The rows below fall into families. The same turns and mirrors carry the whole set onto itself and the rows of a family onto each other. For each named row, which other rows are in its family? Write them in the order they are listed.
These 40 rows form 5 families of 8 rows each.
Z_687: [ 2.54 -3.69  0.83  0.84 -0.02 -0.65  2.93  1.55  1.66  2.96  1.09  3.25
  0.18  1.67  1.54]
Z_960: [-0.63 -2.20  0.05 -1.54  1.35  1.00  2.36  0.36  1.04  2.77 -1.51  1.76
 -3.81  1.48 -0.50]
Z_63: [-1.29 -1.74 -0.41 -0.98  1.10  0.94  0.78  1.07 -3.95  5.61  0.54  0.28
 -0.87  2.20 -1.35]
Z_397: [-1.56 -3.49  0.01 -1.30  0.09 -0.43  4.89 -0.85 -1.51  3.28  2.21  0.06
 -1.01  2.52  1.80]
Z_448: [ 0.55 -3.67  0.42  2.41  1.53  0.94  1.95  0.28 -1.03  1.86 -0.68 -0.44
 -1.51  4.80  0.61]
Z_333: [ 0.18 -4.08 -0.06  2.38  1.30 -0.11  0.75  0.04 -1.70  2.83 -1.67  0.38
 -0.70  4.15  1.02]
Z_622: [ 0.27 -3.61  0.66  2.70  1.52  0.48  0.90  0.40 -0.85  3.00 -1.93  0.23
 -1.40  4.25  1.11]
Z_931: [-0.95 -2.01  0.17 -0.92  2.50 -0.28  3.75  0.54  0.38  4.01 -1.87  2.23
 -2.44  1.04 -0.64]
Z_14: [ 0.82 -1.42  1.51  1.92 -0.58  1.22  0.11  1.40 -2.77  3.11  2.99  1.04
  1.32  3.14  1.93]
Z_675: [-0.63 -2.18 -0.42 -1.39  2.42  0.67  1.81  0.74  2.22  3.73 -0.35  1.67
 -2.17  1.83 -1.29]
Z_374: [-0.06 -2.41  0.08 -0.48  1.59 -1.56  3.41  1.16  1.01  4.14 -1.71  1.03
 -3.08  2.08 -0.15]
Z_655: [ 1.11 -0.73  2.71  0.33  0.79  2.40 -0.27  3.85 -1.13  3.22 -0.75  3.08
 -1.08  1.63  0.15]
Z_323: [-0.20 -1.01  1.75 -2.41 -0.89  1.89  2.87  1.47 -1.43  4.69  2.01  3.44
 -0.61 -0.19  0.27]
Z_501: [-1.07 -2.36  0.08 -0.26  0.61 -1.25  4.26 -1.77 -1.01  4.32  2.59  0.55
  0.26  2.99  1.09]
Z_445: [ 1.19 -2.40  2.05  1.36 -0.74  2.16  2.37  1.14 -3.37  3.58  2.98  1.24
  1.56  3.26  1.36]
Z_856: [ 1.92 -2.49  3.39  2.19  0.72 -0.11  3.27  1.65  1.02  2.31 -0.21  2.34
  0.42  2.20  1.95]
Z_640: [-0.54 -1.83  0.21 -0.34  0.93  1.20  0.31  0.77 -4.70  5.36  0.54  0.41
 -0.79  2.73 -1.13]
Z_635: [ 1.11 -1.96  2.13  1.64  1.10 -0.17  3.15  0.67  1.68  1.43  0.75  2.83
 -0.41  2.02  2.97]
Z_221: [-1.54 -4.22 -0.09 -1.54  0.31 -1.83  2.86 -0.02 -1.03  3.28  3.10  0.41
 -0.73  2.43  0.96]
Z_37: [-2.32 -2.34  1.08 -0.43  2.54  2.24  0.48  0.86 -3.26  4.64  1.24 -0.56
 -1.24  1.66 -0.68]
Z_158: [ 0.99 -0.55  2.10  0.72  2.54  1.96 -0.03  2.74 -1.63  2.76 -1.40  1.08
 -1.43  1.73 -0.90]
Z_447: [-0.30 -3.87  0.82  1.46  1.36 -0.54  1.20  0.86 -2.71  2.68 -1.15 -0.86
 -0.24  4.50  1.70]
Z_773: [ 0.41 -0.94  2.58  0.53 -0.21  2.00  0.32  0.98 -2.84  3.45  2.11  1.11
  2.10  1.84  1.73]
Z_786: [-0.07 -1.52  2.17 -2.44  0.47  1.54  1.03  0.41 -0.48  4.81  2.75  3.40
 -0.36  0.09  1.19]
Z_428: [ 1.06 -3.92  2.37  1.66  0.38  0.96  1.24  1.31 -3.74  3.76  2.72  1.19
  1.30  1.69  2.22]
Z_197: [ 1.53 -1.81  1.42  1.48 -0.65  1.02  1.33  1.12 -2.25  3.18  3.12  0.95
  1.66  3.68  2.43]
Z_742: [ 0.86 -1.04  2.15  0.82  1.52  2.11 -0.21  3.87 -1.32  2.91 -1.28  2.68
 -1.38  1.29  0.36]
Z_20: [-1.22 -2.09  0.30 -1.05  1.22  2.40  1.00 -0.34 -4.32  4.57 -0.07  0.26
 -1.04  2.53 -1.05]
Z_808: [ 0.12 -4.50 -0.24  2.61  2.23 -0.03  2.51  1.80 -1.01  2.70 -0.08 -0.50
 -0.77  3.34 -0.33]
Z_884: [ 0.47  0.65  1.73 -1.35  0.22  0.92  2.46  1.28  0.84  4.72  1.47  2.84
 -0.37 -0.50 -0.40]
Z_420: [ 1.80 -1.24  1.83  1.27  0.53  3.26 -0.29  2.52 -0.95  3.33 -0.73  2.68
 -1.26  2.03 -0.67]
Z_405: [-1.17 -2.87 -0.49 -0.16  0.62 -1.08  4.49 -1.81 -1.29  4.00  1.67 -0.22
 -0.33  2.77  1.10]
Z_999: [ 2.10 -1.69  1.87  1.76  2.59  3.37  0.63  2.40 -0.40  4.31 -0.67  2.56
 -0.48  1.10 -0.13]
Z_795: [ 0.48 -1.83  1.79  1.19  0.54  0.00  3.80  1.28  2.54  1.90  0.57  2.62
 -0.81  1.76  2.52]
Z_985: [ 1.63 -2.47  1.75  1.07 -0.45  0.31  3.84  2.13  1.93  1.78  1.36  2.56
 -1.08  2.34  1.81]
Z_235: [-0.39 -0.11  1.53 -2.20 -0.27  0.76  3.30  1.61 -1.30  4.33  3.04  2.78
  0.10  0.15  0.27]
Z_930: [-0.91 -2.85  0.57 -0.73 -1.09 -1.51  3.59 -0.91 -0.38  4.69  1.99  0.91
  0.82  2.25  2.39]
Z_133: [-1.56 -1.03 -0.68 -2.40  0.69  0.36  0.56  0.36 -3.08  4.90  0.87 -0.38
 -1.07  1.41 -0.43]
Z_604: [-0.12  0.55  1.86 -1.79  0.74  1.17  3.20  2.02 -0.44  4.44  2.88  2.89
 -0.54  0.09  0.36]
Z_156: [-1.46 -1.89  0.47 -1.34  1.96  0.09  2.96  0.59  0.02  3.72 -1.95  1.77
 -3.01  0.62 -1.14]

Same family as Z_374: Z_856, Z_158, Z_447, Z_773, Z_884, Z_930, Z_133
Same family as Z_448: Z_960, Z_397, Z_323, Z_445, Z_20, Z_420, Z_985
Same family as Z_640: Z_622, Z_655, Z_197, Z_405, Z_795, Z_235, Z_156

The rows below fall into families. The same turns and mirrors carry the whole set onto itself and the rows of a family onto each other. For each named row, which other rows are in its family? Write them in the order they are listed.
These 18 rows form 3 families of 6 rows each.
Z_740: [ 1.15  0.85  2.60 -2.25 -1.22  5.12  2.05  0.05  0.15 -1.21 -0.22  1.56
  1.68  2.03  0.17  1.47  2.26  0.40  2.55 -0.42 -2.29 -2.11  0.66]
Z_529: [-1.87  0.33  1.00 -3.49  0.30  0.77  2.29 -0.82  2.02 -0.92 -2.31  1.53
 -1.52 -0.51 -1.96  2.02 -0.32 -0.78 -0.56 -2.19 -0.90  1.13 -3.13]
Z_291: [-2.82  0.92  1.58 -3.50  0.84  0.69  2.99  0.17  0.90 -1.08 -2.57  0.22
 -0.28 -0.57 -2.09  1.36  0.38 -2.58  0.29 -2.12 -0.96  0.44 -3.26]
Z_48: [-2.36  0.58  1.34 -4.07 -0.20  0.36  1.90 -1.06  2.34 -1.11 -2.44  1.63
 -1.41 -0.67 -2.09  1.81  1.00 -0.49 -0.94 -1.94 -0.92  1.51 -2.57]
Z_558: [-0.93  1.65  0.89 -0.27  0.70 -1.23 -2.76 -0.53 -0.31  0.07 -1.81 -0.71
  0.66  1.38 -0.26 -1.82 -0.11 -0.84  1.25  0.50 -0.35 -2.92 -0.61]
Z_785: [ 0.69  1.07  2.87 -2.62 -1.72  4.75  1.63 -0.17  0.52 -1.20 -0.28  1.70
  1.72  2.12  0.06  1.29  3.39  1.00  2.09 -0.37 -2.24 -1.61  1.22]
Z_730: [ 1.20  0.88  2.55 -2.56 -1.66  5.04  1.80 -0.34  0.74 -1.08 -0.13  1.98
  1.33  2.05  0.09  1.36  2.77  1.18  2.06 -0.39 -2.21 -1.81  1.14]
Z_115: [-2.04  0.45  1.02 -3.26  0.81  1.09  2.91 -0.20  1.41 -0.96 -2.26  0.83
 -0.91 -0.43 -1.86  1.81 -0.71 -1.97  0.18 -2.38 -0.89  0.64 -3.53]
Z_881: [-1.25  1.87  1.14 -0.70  0.34 -1.56 -3.20 -0.76  0.03  0.03 -1.88 -0.57
  0.60  1.17 -0.30 -2.10  1.01 -0.33  0.94  0.71 -0.38 -2.56 -0.06]
Z_556: [ 0.57  1.23  2.88 -2.70 -1.52  4.91  1.91  0.16  0.28 -1.35 -0.29  1.42
  1.98  2.13  0.07  1.20  3.42  0.45  2.38 -0.41 -2.13 -1.97  1.22]
Z_46: [-0.37  1.31  0.65  0.02  0.67 -0.86 -2.78 -0.84 -0.06  0.27 -1.73 -0.14
  0.10  1.48  0.02 -1.53 -1.16 -0.53  1.10  0.24 -0.35 -2.85 -0.90]
Z_369: [-0.06  1.07  0.35 -0.12  0.27 -0.93 -3.09 -1.32  0.55  0.31 -1.61  0.42
 -0.28  1.43 -0.02 -1.20 -1.07  0.41  0.67  0.47 -0.34 -2.42 -0.71]
Z_324: [-3.20  1.08  1.69 -4.34  0.03  0.02  2.08 -0.62  1.90 -1.21 -2.46  1.01
 -0.83 -0.77 -2.37  1.19  2.10 -0.98 -0.73 -1.82 -0.85  1.49 -2.25]
Z_64: [ 0.76  1.09  2.74 -2.45 -1.35  4.96  2.13  0.31 -0.04 -1.24 -0.31  1.44
  2.02  2.04  0.06  1.16  2.78  0.18  2.62 -0.50 -2.18 -1.98  0.82]
Z_991: [-0.37  1.34  0.70 -0.67 -0.12 -1.20 -3.53 -1.61  0.84  0.31 -1.73  0.42
 -0.39  1.24 -0.15 -1.39  0.18  0.95  0.20  0.51 -0.26 -2.11 -0.29]
Z_296: [-1.00  1.66  0.99 -0.89 -0.03 -1.59 -3.56 -1.25  0.48  0.15 -1.78  0.05
  0.16  1.31 -0.41 -1.70  1.03  0.55  0.39  0.67 -0.40 -2.11  0.04]
Z_362: [-3.44  1.21  1.86 -4.06  0.49  0.08  2.60 -0.02  1.28 -1.30 -2.57  0.20
 -0.25 -0.66 -2.33  0.98  1.78 -2.07 -0.07 -1.97 -0.89  0.89 -2.58]
Z_132: [ 1.33  0.75  2.54 -2.38 -1.33  5.09  1.91 -0.12  0.42 -1.08 -0.17  1.94
  1.31  2.15  0.21  1.46  2.27  0.77  2.36 -0.50 -2.15 -1.90  0.77]

Same family as Z_556: Z_740, Z_785, Z_730, Z_64, Z_132
Same family as Z_362: Z_529, Z_291, Z_48, Z_115, Z_324

